128 stands for zero in the data rows.
The table, row by row:
[100 148 149  69 117 175 102 140 139 100  60 126 111 140  67 189  38 148 130 173 130 126  85 165  95 123 104  97 195 183 104  87 161 169  99 107 189 124  91 183 179 144 136 136  83 176 154 162 174 132 118 174 117 137  45 131  97 191 111 160 209  81 112  76 174 169 171 155 104 125 137 146 125 170 109 108 135 102 125  87 168 223 186  47 117 125 145 175 164 152 108 177  80  88 163  88 149 161 112 151 102  71 104 141 131 165 198  91 213  95  74]
[158 135 143 107 169 157 120 105  93 115 133 128 115 154  93 206  86 171  91 131 159 143 100 166 116 108 131  74 178 170  76 137 186 171  79 122  98 150 102 160 123 172 124  75 120 155 159 190 183 109 145 152  61 135 127 126  94 148 167 119 127 117  99 103 113 166 125  98  95  88 135  72  90 183 128 119 134 122  93 165 186 194 147 106  95  88 127 126 106 176 123 152 146 130 100 147 141 152 113 138  81  97 127 160 135 175 138 142 144  98 117]
[101 101  74 124 179 127 137 144 158 170  37 151 153 219 105 148  90 161  75 108 100  88  66 162 141 117  86 171 157 105 113 136 136 204 189 215 118  92 116 140  76 126 110 127 162 125 157 184 125 167 100  88 118  90  82 127 163 177 178 132  85  84 169 115 135 103 152 140 118 143 130 144 140 119  81 172 142 117 142  43 166 188  60 145 158 181 126 133 122  72  98 126  55 108 142 134 136 145 114 142 116  79 140 152 110  75 184  83 152 118 130]
[ 88 161 134  96  95 114 169 139 182 149  53 120 114 207  67 143  86 159 150 117 114 138  65 141 144 183 119 174 141 141 116 116 132 168 118 157 175 108 106 191  95 139 137 117  95 123  98 177 115 119 152 130 129 151  35 103 165 143 156 171 110 114 119 160 154 164 152 191 123 156 123 127 125 124 111 140 110  87 140  73  92 174 145 107 105 162 136 162 144  74 107 152  61  36 168 108 160 173 142 138 102  45 115 131 115  99 190  81 147 107  49]
[ 92 147 134 134 154 148 153 126 140 111  95  98  80 174 143 160  44 136  86 124 115 100 112 103  51 148 161 140 178 144 111 124 204 125 135 120 159 132  78 114 111 167 104 107  71 131 131 169 160 182 148 123 122 118  76 166 104 117 137 181 139  17 114 111 163 144 162 166 143 192 126 173 150 148 122 123  76  95 141 148 136 208 159 116 137 130 172 172  91 120 106 215 111 135  86 143 145 146 131 160 108  53  98 187 143 186 140  68 165  53 107]
[115 126  89 120 208 114 120 151  97 158  66 142 151 185  86 183 107 161  67 105  90 128  82 133 136 140 120 150 155 135 104 122 107 136 158 177  94 149 176 107 135 143 136 134 157 161 160 173 138 152 130 133 111 105 100 121  80 146 201  88  98  74 163 111 119  94 139 136 118 134  73 116 139  54  92 177 171 141 101 121 157 149 107 139 135  98 139 117 135 117 111 146 108  97 110 179 105 142 129 123 132 115 129 163 146  78  95 102 117 131 140]
[ 81 180 134 162 143 121  81 116 165 127 113 157  90 147 104 165  94 126  80 115 130 114 136 115 145 144 149 143 172 121 120 111 173 138  94 124 149 115 130 103  87 159  94 161  99 123 129 165  91 191 141  93  93 149 120 126 116 112 125 155 123  53  86 143 144 109 144 201 137 169 105 131 172 175 139 149  72  96 132  99 122 187 132 123 160 105 165 174 120 121 123 197 139 163  94 142 131 146  85 148 114  97  89 137 164 168 149  51 144 111 119]
[ 73 207 142 107 135 127 125  96 181  83  65 104 112 191  14 158  50 133 116 116 152 113 114  81  93 113  82 170 195 132 120  91 142 159  74 105 146 104 123 129 137 104 103 141  76 128 150 134 123 152 118 140  79 169  57  85 127 184  83 109 142 102 114  77 126 131 133 206 113 132 102 134 102 140 121 139 156 116 126 124 134 158 148  90 125 109 145 193 104 121 149 129 102  90 106 118 104 125 147 161 107  21  79 111 149 124 163 126 147 102  38]
[104 202 133 100 173  88 150 111 129 157  51 139 108 197 120 194  92 161  78  97  50  99  50 126 105 136 141 135 140 106  79 146 156 109 128 204 107 133 120 159 158 162  69  87 117 117 153 152 193 128 108  72  87 104 130 177 101 205 136 132 142  83 117 134 158  81 111  96 154 125 126  64 132 101 108 170  91  97  84  73  45 166 134  89 121 177 188 139  51 131  98 122 114  74  80 170 142 134 130 149  84  52 143 184 116 137 158  86  86  80  63]
[ 92 134 134 119 106 146 121  90 158  84 103 104  99 152 149 177 100 126  88 121 156 106 110 112  61 113 133 162 175 112 152 121 159 115  77 125 133 125  62  99 125 166 101 142  70  96 155 132 110 194 156 145  90 131  56 102 129 114 108 207 166  65 125 113 149 131 146 196 164 205 109 140 167 126 122 133 103 105 116 135 177 199 136 107 136  87 125 185 126 100 106 137 116 168  89 122 167 111 100 155  98  91 114 167 189 173 146  85 156 107  90]
[151 146 164 121 121 127  98 140 105  95 141 130 117 164 116 187  72 141  57 147 135 171  91 131 151  78 150 108 176 165 114 145 155 107 117 112 145 102 125 160 152 151 105  99 128 107 130 165 130 105 164 114 122 120 106 129  97 164 113 104 143 143 172 118 148 148 125 131  85 129 115  80  98 127 108 116 109 122  69 187 158 150 144  92 116  90 107 152 143 160 146 121 167 129 104 111 134 114 123 175 108 144 118 146 141 157  99 157 114  88 112]
[110 173 141 135 126 150  95 123 137  84 106 124 128 154 159 173  80 135  95 134 158 140 120  72  91 156 129 124 153 136 186 158 176 155  95 118 144 113  83  87 123 179 128  85  53 125 153 157 121 176 147 104 134 118  88 118 133  93 118 122 146  56  94  87 160 145 148 161 168 184 131 131 193 101 129 165  86 132 109 177 158 180 156 125 138 119 153 156  88 138  92 206 131 141  91 138 162 144  97 139 100 103 100 173 121 190 136  98 171 130 141]
[151 141  80  96 152 140  96 150  88 132 164 160 142 186 126 249  82 187  40 180  86 169 129 148 119  90 194  45 174 106 103 180 197  95 120 149 162 133  84 118 152 195 167  60 169 154 160 200 188 122 143  97  72  16 156 150  79 172 178  92 110  40 141  89 136 152 104  78 135  54 104  41 132  96  98 163 124 120 110 194 176 207 150  84 117 110 159 138  64 179  81 168 148 125  96 190 131 109 118 150  78 122 171 211 127 181  96 112  87  84 173]
[105 211 150 118 156 103 153 132 163 185 124 171 127 142  87 169  79 151 134 135 153 108 182  65 136 177 139 150 136  77 126 119 177 102 103  61 133 105  91  52 111 155  54 125 155  79 154 108 151 154 114  85  51 150  77 132 145 126 149  95 142  83 121 124 161  90 122 176 131 157 109 121  77 131  67 204 156 130 125 157 128 137  63 190 108 120 174 103 101 145 182 154 116 137 103 167 133 137 126 164 110  85 152 142 127 149 129  59 169 138  91]
[ 93 126 101 104 133 137 170 147  82 189  10 153 147 208 102 142 126 146  98 108  83  94 110 163 172 105 130 182 142 136  82 140 123 134 150 192 118 135 128  90  56 124  95 122 165 184 175 118 137 194 123 120 109 134 115 111 141 170 207  99 104  92 156 161 153 103 131 143 124 158  81 120 137  91  81 197 160 132 101  63 110 133  87 171 141 162 148 131 149 111 118 126  88  91 114 106 136 175  79 131 139 116 150 200 107  77 130  73 159 141 121]
[135 149 161  75 152 120 126 141  99 158  85 164 141 192 144 191  78 167  29 133 104 108 147 100 152 156 197  80 123  71  75 174 158 110 128 105  79 126 130  83 153 190  83  85 153  79 139  86 153 115 147 102  85 130 188 155 150 181 150 126 112  89 139 143 147 144 107  76 145  59  76  83  86  98  94 162  93 111 111 128 115 172  74 179  56 112 149  72 117 198  97 171 150 100  73 162 106 122 121 149  48  79 154 162  65 132 104  98  98 119 104]
[130 186 138 140 165  96 129 127 166 124  99 178 134 122  68 152  81 142 131  47 139  85 177  69 154 144 123 153 115 113 112 103 163 115 124  98 127  98 112  81 107 169  91 159 145  82 165 104 101 198 131 118 106 150  79 134 142 146 160 118 142  71 142 146 123 115 127 186 139 162  97 102  87 100 134 208 114 151  99 204 116 162  97 172  99  97 140 147 131 124 157 161 141 121 116 158 122 140 141 156 109  56  84  93 132 113 165  87 169 128  97]
[ 82 122 127 116 142 168  91  98 126  62 170 127  56 136 160 206  68 142  93 143 172 106  95 129  59 105 154 138 195 147 106 138 177 144  85 148 133  97  60 115 120 163 154 152  93 115 152 161 143 172 146 160  93 107  65 106  96 112 165 117 173  41 124  73 141 148 141 154 113 170 118 117 125 170 104 164  94 107 122 170 198 183 159  78 138  62 155 157  77 148 137 186 113 121  72 143 135 141  99 109  92 112  87 193 144 201  92  81 120 138 149]
[121 113 101  95 151 119 108 144 144 109 112 119 134 179  37 209 115 150  48 130 104 145  72 168 121  49 119 145 215 159 119 182 133 124 102 165 177 120 117 109 117 121  87 135 156 181 190 180 140 134 110 105  89 106  91  97  75 180 172  30  95 140 165  93 116  64 111 162  84 105 133 100 110 115 134 138 139  87  72 118 179 204  99  77 121 119 104 136 143 106 109  99 156 111 144 144 118 113 115 124 106 132  88 127 163 122 148 103 141 107 188]
[146 185  87 135 164 137 127 116 138 166  76 147 157 208 112 156 114 138  67 126  84 138  76 109  99  86 137 125 185  76 145 163 158 101 136 197  93 150 128 163 133 162 112  73 128 121 153 167 160 130 121 112  83 105 127 170  93 114 157 106 124  69 130 125 144  83 107 101 164  96 178  48  87  64 112 173 119 100  84 126 153 137  75 109 133 150 182  98  84 164  94 134 130 127  70 173 105 117 105 142 128  85 151 164 147 116 131 131  98  96 108]
[113 181 143  85 149  94 110 165 133 198  95 178 129 151 102 144  83 127 150  65 106  70 211  87 151 153 116 141 141 110 140 143 165 100 124  83  91  86 120  50  83 171  61 118 152  63  97 123 128 144 124  67  89 115 135 141 197 135 158 144 111  75 150 134 128  94 108 141 149 130  98 122 103 111  98 175 131 150  94 109  94 161  64 175 132 140 129  87 135 146 147 129 104 107 106 150 127 161 114 157 105  78 154  95 128 112 157 105 162 136  95]
[128 153 125 141 121 125 156 114 133 163  87 154 122 174 108 145 114 177 112  87  95  89 129  84 114 164 167 163 133  98 140 108  88 144 139 109 122 117 147  45  79 129  70 129 116  80 132 135  93 200 118  64  95 100  60 141 185 129 193 153 101  32 117 128 147 109 170 120 147 134 112 171 128  66  91 165 168 178  84  84 103 148  87 191  89  96 153 122 165 108 113 188 130  81 139 145 142 158  62 148  98   4 159 175 115  97 118  79 182 163  99]
[116 199 137 162 173 140 116  97 145 122  31 132 139 162 135 165  76 133 129 118 130 100  86 137 100 155 115 168 142 172 102 132 131 122 129 136 149 134 126 126 130 116 122 119  74 115 148 117 127 163 162 105 122 128  99 120 145 166 114 171 132 100 122 135 139 136 135 145 118 148 166 153 170 118  78 156  91 132 131  94 104 146 131  91  95 136 116 193 119  98 122 172  92 133 117 135 122 173 109 137 131  23 108 140 142 152 168  96 147 158  53]
[128 206 106 124 162 114 126  92 129 191 131 166 129 156  84 151  87 145 107 104 110  87 167  46 108 165 155 117 141  84 108 157 174 113 112  90 112 130 102  79 109 159  57 119 127  91 149 146 115 176 110  51  71 139 125 155 150 164 162 128 114  63 150 117 138  99  91 178 146 131 107  81 116 119  97 171 173 122 127 183  98 117  75 194 131  91 168  93 100 185 139 150 133  94  68 128 168 152 133 180 113  67 167 131 163 152 120  83 168 119  52]
[121 175 144 105 122 124 150 114 114 229  10 146 101 206 127 144  80 156 142 110  70  74 108 145 156 177 152 175 146  94  82 114 158 145 127 147 120 137 145 123 111 140 118  97 116 106 148 142 134 174 133 133 120 155  81 166 146 135 166 158 133  80 104 171 114 130 151 128 146 151 112 132 132  88  79 165 135 129 136  93 109 157 164 154 156 178 163 115 128  96  98 148 110  78 160 102 137 184 157 142 113  49 159 208  86  82 124  92 128 150  35]
[166 159 141 110 154 115 112 125  82 196  97 150 173 166 134 199 141 166 111 138  90 125 161 158 166 170 161  90 168 109 116 152 207 147 142  99 102 164 129  95 120 172  86 108 160 135 153 121 179 140 137 101 109 134  94 151 160 208 194  88 107  62 108  91 155 173 141  94 156 127  78  59  89  90  70 165 143 140 106 138 119 192 107 144 112 111 132 129 172 150 137 197 137 103 130 158 145 108 153 188 112  68 177 170 112 102 119 116 156 103  97]
[108 172 107  82 144  73 148 116 127 188  62 177 151 208  80 194  73 143 105 131  87 136 123 103 166 164 169  65 123 120 124 137 160 129  99 102 143 167 158 136 172 152  71  68 154  81 143 104 189 111 120  67  45 106  90 173 168 177 142 111 145 104 132 161 176 140 113 103 149  83 105  56  73 105  61 173 147 128  65 161  74 179  58 220  71 128 174 112 161 169 129 144 139  71  96 136 138 134 114 216  89  95 144 147 117 114 139 103 151 113  43]
[ 90 153 164 122 120  99 178 136 162 157  59 120 126 227  67 154  37 160 148 126  87 119  94 139 125 156 100 168 166 155  75 112 122 168 169 109 149 118 144 204 115 121  69 124  98 156 141 105 121 148 129 139  72 169  21 126 143 156 140 167 122 119 123 163 116 158 164 171  93 130 122 171 121 117  97 146 142  92 119  88  99 162 131 107 135 137 155 181 171 118  89 134 108  59 176 114 180 184 136 153  91  17 133 156  99  78 178  98 185 145  63]
[122 162 136 112 120 162  73 135 214  62 122 139 128 153  37 193  66 134  94 138 159 141 146 125 113 122  91 133 174 168 155 129 151 142  78  63 171 119 138 155 156 133 111 131 132 130 155 156 119 176 146 107  55 147  62  83 112 150 100 135 180 125  87  98 137 134 157 211 120 175 160 137 104 144 127 133 126 128  82 158 118 170 125  81 118  70 124 181 132 136 165 129 137 101 134 130 137 111 119 177  50  47  86  83 159 175 164  73 180 126 114]
[105 178 100 101 173 156 132 138 193 120  81 148 138 206  63 154  78 150 107 146 116  83  59 126 132 119  93 155 153 160 100 125  97 139 123 153 146  94 123 154 140 120 130 146 101 130 128 145 153 170 131 114  96 107  87 156  98 191 163  99 117 134 119 128 142  47  85 146  93 118 136  84 116  93 132 175 120 109  59 100 126 164  64  80 116 188 131 159 151  53 124  99  87 112 127 165 121 135  97 135 121  87  74 120 162 147 213  92 166 124 111]
[115 168 136 123 156 117 141 116 139 128  82 130 142 157 153 149  63 156 103  93 143 118 111  90 120 139 136 141 125 121 148 147 162 152 127 140 121 110  83 137 117 159 135  99  83 109 144 118 135 154 126 135 149 130  84 123 131 138 157 182 161 101 111 115 158 107 125 144 123 130 149 118 106 129  97 133 116  98 113  95  90 155 115 136 135 144 148 177  81 116 101 155  87 132 141 149 138 128 146 154  87  67 129 194 141 171 149 133 130 114  54]
Each row is a mix of 3 hidden patterns, all the same size, taken from one set. Each row also carries a little noise. Patterns are numbered 0, 1, 2 and so on, in the order they first appear below.
Rows drawn again from the table, each followed by the numbers of its patterns, largest weight first:
[110 173 141 135 126 150  95 123 137  84 106 124 128 154 159 173  80 135  95 134 158 140 120  72  91 156 129 124 153 136 186 158 176 155  95 118 144 113  83  87 123 179 128  85  53 125 153 157 121 176 147 104 134 118  88 118 133  93 118 122 146  56  94  87 160 145 148 161 168 184 131 131 193 101 129 165  86 132 109 177 158 180 156 125 138 119 153 156  88 138  92 206 131 141  91 138 162 144  97 139 100 103 100 173 121 190 136  98 171 130 141] 0 1 2
[108 172 107  82 144  73 148 116 127 188  62 177 151 208  80 194  73 143 105 131  87 136 123 103 166 164 169  65 123 120 124 137 160 129  99 102 143 167 158 136 172 152  71  68 154  81 143 104 189 111 120  67  45 106  90 173 168 177 142 111 145 104 132 161 176 140 113 103 149  83 105  56  73 105  61 173 147 128  65 161  74 179  58 220  71 128 174 112 161 169 129 144 139  71  96 136 138 134 114 216  89  95 144 147 117 114 139 103 151 113  43] 3 4 5
[130 186 138 140 165  96 129 127 166 124  99 178 134 122  68 152  81 142 131  47 139  85 177  69 154 144 123 153 115 113 112 103 163 115 124  98 127  98 112  81 107 169  91 159 145  82 165 104 101 198 131 118 106 150  79 134 142 146 160 118 142  71 142 146 123 115 127 186 139 162  97 102  87 100 134 208 114 151  99 204 116 162  97 172  99  97 140 147 131 124 157 161 141 121 116 158 122 140 141 156 109  56  84  93 132 113 165  87 169 128  97] 0 4 5
[ 92 134 134 119 106 146 121  90 158  84 103 104  99 152 149 177 100 126  88 121 156 106 110 112  61 113 133 162 175 112 152 121 159 115  77 125 133 125  62  99 125 166 101 142  70  96 155 132 110 194 156 145  90 131  56 102 129 114 108 207 166  65 125 113 149 131 146 196 164 205 109 140 167 126 122 133 103 105 116 135 177 199 136 107 136  87 125 185 126 100 106 137 116 168  89 122 167 111 100 155  98  91 114 167 189 173 146  85 156 107  90] 0 2 1
[122 162 136 112 120 162  73 135 214  62 122 139 128 153  37 193  66 134  94 138 159 141 146 125 113 122  91 133 174 168 155 129 151 142  78  63 171 119 138 155 156 133 111 131 132 130 155 156 119 176 146 107  55 147  62  83 112 150 100 135 180 125  87  98 137 134 157 211 120 175 160 137 104 144 127 133 126 128  82 158 118 170 125  81 118  70 124 181 132 136 165 129 137 101 134 130 137 111 119 177  50  47  86  83 159 175 164  73 180 126 114] 5 0 1
[ 92 147 134 134 154 148 153 126 140 111  95  98  80 174 143 160  44 136  86 124 115 100 112 103  51 148 161 140 178 144 111 124 204 125 135 120 159 132  78 114 111 167 104 107  71 131 131 169 160 182 148 123 122 118  76 166 104 117 137 181 139  17 114 111 163 144 162 166 143 192 126 173 150 148 122 123  76  95 141 148 136 208 159 116 137 130 172 172  91 120 106 215 111 135  86 143 145 146 131 160 108  53  98 187 143 186 140  68 165  53 107] 2 0 1
[115 126  89 120 208 114 120 151  97 158  66 142 151 185  86 183 107 161  67 105  90 128  82 133 136 140 120 150 155 135 104 122 107 136 158 177  94 149 176 107 135 143 136 134 157 161 160 173 138 152 130 133 111 105 100 121  80 146 201  88  98  74 163 111 119  94 139 136 118 134  73 116 139  54  92 177 171 141 101 121 157 149 107 139 135  98 139 117 135 117 111 146 108  97 110 179 105 142 129 123 132 115 129 163 146  78  95 102 117 131 140] 6 4 1
[135 149 161  75 152 120 126 141  99 158  85 164 141 192 144 191  78 167  29 133 104 108 147 100 152 156 197  80 123  71  75 174 158 110 128 105  79 126 130  83 153 190  83  85 153  79 139  86 153 115 147 102  85 130 188 155 150 181 150 126 112  89 139 143 147 144 107  76 145  59  76  83  86  98  94 162  93 111 111 128 115 172  74 179  56 112 149  72 117 198  97 171 150 100  73 162 106 122 121 149  48  79 154 162  65 132 104  98  98 119 104] 3 4 1
[121 175 144 105 122 124 150 114 114 229  10 146 101 206 127 144  80 156 142 110  70  74 108 145 156 177 152 175 146  94  82 114 158 145 127 147 120 137 145 123 111 140 118  97 116 106 148 142 134 174 133 133 120 155  81 166 146 135 166 158 133  80 104 171 114 130 151 128 146 151 112 132 132  88  79 165 135 129 136  93 109 157 164 154 156 178 163 115 128  96  98 148 110  78 160 102 137 184 157 142 113  49 159 208  86  82 124  92 128 150  35] 2 4 3
[101 101  74 124 179 127 137 144 158 170  37 151 153 219 105 148  90 161  75 108 100  88  66 162 141 117  86 171 157 105 113 136 136 204 189 215 118  92 116 140  76 126 110 127 162 125 157 184 125 167 100  88 118  90  82 127 163 177 178 132  85  84 169 115 135 103 152 140 118 143 130 144 140 119  81 172 142 117 142  43 166 188  60 145 158 181 126 133 122  72  98 126  55 108 142 134 136 145 114 142 116  79 140 152 110  75 184  83 152 118 130] 6 2 4
[116 199 137 162 173 140 116  97 145 122  31 132 139 162 135 165  76 133 129 118 130 100  86 137 100 155 115 168 142 172 102 132 131 122 129 136 149 134 126 126 130 116 122 119  74 115 148 117 127 163 162 105 122 128  99 120 145 166 114 171 132 100 122 135 139 136 135 145 118 148 166 153 170 118  78 156  91 132 131  94 104 146 131  91  95 136 116 193 119  98 122 172  92 133 117 135 122 173 109 137 131  23 108 140 142 152 168  96 147 158  53] 2 0 5
[128 206 106 124 162 114 126  92 129 191 131 166 129 156  84 151  87 145 107 104 110  87 167  46 108 165 155 117 141  84 108 157 174 113 112  90 112 130 102  79 109 159  57 119 127  91 149 146 115 176 110  51  71 139 125 155 150 164 162 128 114  63 150 117 138  99  91 178 146 131 107  81 116 119  97 171 173 122 127 183  98 117  75 194 131  91 168  93 100 185 139 150 133  94  68 128 168 152 133 180 113  67 167 131 163 152 120  83 168 119  52] 0 3 4
[105 178 100 101 173 156 132 138 193 120  81 148 138 206  63 154  78 150 107 146 116  83  59 126 132 119  93 155 153 160 100 125  97 139 123 153 146  94 123 154 140 120 130 146 101 130 128 145 153 170 131 114  96 107  87 156  98 191 163  99 117 134 119 128 142  47  85 146  93 118 136  84 116  93 132 175 120 109  59 100 126 164  64  80 116 188 131 159 151  53 124  99  87 112 127 165 121 135  97 135 121  87  74 120 162 147 213  92 166 124 111] 6 5 2
[151 141  80  96 152 140  96 150  88 132 164 160 142 186 126 249  82 187  40 180  86 169 129 148 119  90 194  45 174 106 103 180 197  95 120 149 162 133  84 118 152 195 167  60 169 154 160 200 188 122 143  97  72  16 156 150  79 172 178  92 110  40 141  89 136 152 104  78 135  54 104  41 132  96  98 163 124 120 110 194 176 207 150  84 117 110 159 138  64 179  81 168 148 125  96 190 131 109 118 150  78 122 171 211 127 181  96 112  87  84 173] 1 3 6
[121 113 101  95 151 119 108 144 144 109 112 119 134 179  37 209 115 150  48 130 104 145  72 168 121  49 119 145 215 159 119 182 133 124 102 165 177 120 117 109 117 121  87 135 156 181 190 180 140 134 110 105  89 106  91  97  75 180 172  30  95 140 165  93 116  64 111 162  84 105 133 100 110 115 134 138 139  87  72 118 179 204  99  77 121 119 104 136 143 106 109  99 156 111 144 144 118 113 115 124 106 132  88 127 163 122 148 103 141 107 188] 6 1 5
[151 146 164 121 121 127  98 140 105  95 141 130 117 164 116 187  72 141  57 147 135 171  91 131 151  78 150 108 176 165 114 145 155 107 117 112 145 102 125 160 152 151 105  99 128 107 130 165 130 105 164 114 122 120 106 129  97 164 113 104 143 143 172 118 148 148 125 131  85 129 115  80  98 127 108 116 109 122  69 187 158 150 144  92 116  90 107 152 143 160 146 121 167 129 104 111 134 114 123 175 108 144 118 146 141 157  99 157 114  88 112] 1 5 3
[113 181 143  85 149  94 110 165 133 198  95 178 129 151 102 144  83 127 150  65 106  70 211  87 151 153 116 141 141 110 140 143 165 100 124  83  91  86 120  50  83 171  61 118 152  63  97 123 128 144 124  67  89 115 135 141 197 135 158 144 111  75 150 134 128  94 108 141 149 130  98 122 103 111  98 175 131 150  94 109  94 161  64 175 132 140 129  87 135 146 147 129 104 107 106 150 127 161 114 157 105  78 154  95 128 112 157 105 162 136  95] 4 0 3
[ 88 161 134  96  95 114 169 139 182 149  53 120 114 207  67 143  86 159 150 117 114 138  65 141 144 183 119 174 141 141 116 116 132 168 118 157 175 108 106 191  95 139 137 117  95 123  98 177 115 119 152 130 129 151  35 103 165 143 156 171 110 114 119 160 154 164 152 191 123 156 123 127 125 124 111 140 110  87 140  73  92 174 145 107 105 162 136 162 144  74 107 152  61  36 168 108 160 173 142 138 102  45 115 131 115  99 190  81 147 107  49] 2 5 4
[ 93 126 101 104 133 137 170 147  82 189  10 153 147 208 102 142 126 146  98 108  83  94 110 163 172 105 130 182 142 136  82 140 123 134 150 192 118 135 128  90  56 124  95 122 165 184 175 118 137 194 123 120 109 134 115 111 141 170 207  99 104  92 156 161 153 103 131 143 124 158  81 120 137  91  81 197 160 132 101  63 110 133  87 171 141 162 148 131 149 111 118 126  88  91 114 106 136 175  79 131 139 116 150 200 107  77 130  73 159 141 121] 4 6 2
[104 202 133 100 173  88 150 111 129 157  51 139 108 197 120 194  92 161  78  97  50  99  50 126 105 136 141 135 140 106  79 146 156 109 128 204 107 133 120 159 158 162  69  87 117 117 153 152 193 128 108  72  87 104 130 177 101 205 136 132 142  83 117 134 158  81 111  96 154 125 126  64 132 101 108 170  91  97  84  73  45 166 134  89 121 177 188 139  51 131  98 122 114  74  80 170 142 134 130 149  84  52 143 184 116 137 158  86  86  80  63] 3 2 6
[ 73 207 142 107 135 127 125  96 181  83  65 104 112 191  14 158  50 133 116 116 152 113 114  81  93 113  82 170 195 132 120  91 142 159  74 105 146 104 123 129 137 104 103 141  76 128 150 134 123 152 118 140  79 169  57  85 127 184  83 109 142 102 114  77 126 131 133 206 113 132 102 134 102 140 121 139 156 116 126 124 134 158 148  90 125 109 145 193 104 121 149 129 102  90 106 118 104 125 147 161 107  21  79 111 149 124 163 126 147 102  38] 5 0 2
[100 148 149  69 117 175 102 140 139 100  60 126 111 140  67 189  38 148 130 173 130 126  85 165  95 123 104  97 195 183 104  87 161 169  99 107 189 124  91 183 179 144 136 136  83 176 154 162 174 132 118 174 117 137  45 131  97 191 111 160 209  81 112  76 174 169 171 155 104 125 137 146 125 170 109 108 135 102 125  87 168 223 186  47 117 125 145 175 164 152 108 177  80  88 163  88 149 161 112 151 102  71 104 141 131 165 198  91 213  95  74] 5 2 1
[115 168 136 123 156 117 141 116 139 128  82 130 142 157 153 149  63 156 103  93 143 118 111  90 120 139 136 141 125 121 148 147 162 152 127 140 121 110  83 137 117 159 135  99  83 109 144 118 135 154 126 135 149 130  84 123 131 138 157 182 161 101 111 115 158 107 125 144 123 130 149 118 106 129  97 133 116  98 113  95  90 155 115 136 135 144 148 177  81 116 101 155  87 132 141 149 138 128 146 154  87  67 129 194 141 171 149 133 130 114  54] 2 0 3
[166 159 141 110 154 115 112 125  82 196  97 150 173 166 134 199 141 166 111 138  90 125 161 158 166 170 161  90 168 109 116 152 207 147 142  99 102 164 129  95 120 172  86 108 160 135 153 121 179 140 137 101 109 134  94 151 160 208 194  88 107  62 108  91 155 173 141  94 156 127  78  59  89  90  70 165 143 140 106 138 119 192 107 144 112 111 132 129 172 150 137 197 137 103 130 158 145 108 153 188 112  68 177 170 112 102 119 116 156 103  97] 4 3 1
[ 82 122 127 116 142 168  91  98 126  62 170 127  56 136 160 206  68 142  93 143 172 106  95 129  59 105 154 138 195 147 106 138 177 144  85 148 133  97  60 115 120 163 154 152  93 115 152 161 143 172 146 160  93 107  65 106  96 112 165 117 173  41 124  73 141 148 141 154 113 170 118 117 125 170 104 164  94 107 122 170 198 183 159  78 138  62 155 157  77 148 137 186 113 121  72 143 135 141  99 109  92 112  87 193 144 201  92  81 120 138 149] 1 0 2
[146 185  87 135 164 137 127 116 138 166  76 147 157 208 112 156 114 138  67 126  84 138  76 109  99  86 137 125 185  76 145 163 158 101 136 197  93 150 128 163 133 162 112  73 128 121 153 167 160 130 121 112  83 105 127 170  93 114 157 106 124  69 130 125 144  83 107 101 164  96 178  48  87  64 112 173 119 100  84 126 153 137  75 109 133 150 182  98  84 164  94 134 130 127  70 173 105 117 105 142 128  85 151 164 147 116 131 131  98  96 108] 3 6 2
[158 135 143 107 169 157 120 105  93 115 133 128 115 154  93 206  86 171  91 131 159 143 100 166 116 108 131  74 178 170  76 137 186 171  79 122  98 150 102 160 123 172 124  75 120 155 159 190 183 109 145 152  61 135 127 126  94 148 167 119 127 117  99 103 113 166 125  98  95  88 135  72  90 183 128 119 134 122  93 165 186 194 147 106  95  88 127 126 106 176 123 152 146 130 100 147 141 152 113 138  81  97 127 160 135 175 138 142 144  98 117] 1 3 5
[128 153 125 141 121 125 156 114 133 163  87 154 122 174 108 145 114 177 112  87  95  89 129  84 114 164 167 163 133  98 140 108  88 144 139 109 122 117 147  45  79 129  70 129 116  80 132 135  93 200 118  64  95 100  60 141 185 129 193 153 101  32 117 128 147 109 170 120 147 134 112 171 128  66  91 165 168 178  84  84 103 148  87 191  89  96 153 122 165 108 113 188 130  81 139 145 142 158  62 148  98   4 159 175 115  97 118  79 182 163  99] 4 0 2
[ 81 180 134 162 143 121  81 116 165 127 113 157  90 147 104 165  94 126  80 115 130 114 136 115 145 144 149 143 172 121 120 111 173 138  94 124 149 115 130 103  87 159  94 161  99 123 129 165  91 191 141  93  93 149 120 126 116 112 125 155 123  53  86 143 144 109 144 201 137 169 105 131 172 175 139 149  72  96 132  99 122 187 132 123 160 105 165 174 120 121 123 197 139 163  94 142 131 146  85 148 114  97  89 137 164 168 149  51 144 111 119] 0 2 1
